Questions about the row below.
1) Which number is the entry just right of 48?
2) Which number is the entry just right of 25?
3) Which number is the entry just left of 61?
4) Which number is the entry just right of the largest entry?
[51 79 61 25 68 22 49 52 53 49 48 73 37 28 52 51]
1) 73
2) 68
3) 79
4) 61

arr =
[[-4.06 -0.91  1.08 -0.54  3.68  2.67 -1.20 -0.02 -0.79  1.27 -1.53 -1.47
  -0.71 -1.10]
 [ 2.89  0.29 -0.53 -0.05  1.62 -0.29  1.39  2.59 -1.31 -1.48  0.40 -0.77
   2.05  0.47]
 [-1.53 -6.24  0.20  0.25  1.98 -2.04  0.32  0.47  1.93 -1.64 -0.04  0.39
   0.01  0.82]
 [-2.57 -3.83 -3.41 -0.12  1.62  2.57  1.36 -1.07 -1.81  0.22 -0.32 -0.93
   1.86  0.73]]
Read off the maximum.
Answer: 3.68
The entry just left of -1.64 -> 1.93
Read off the entry just left of 0.39.
Answer: -0.04
Read off the entry just right of -0.12.
Answer: 1.62
The entry just right of 0.32 -> 0.47
Read off the minimum.
Answer: -6.24
The entry just right of -1.81 is 0.22
Read off the entry just left of -1.10.
Answer: -0.71
The entry just left of -0.53 -> 0.29
The entry just right of -6.24 is 0.20
The entry just right of 0.25 -> 1.98
Read off the entry just left of the smallest entry.
Answer: -1.53
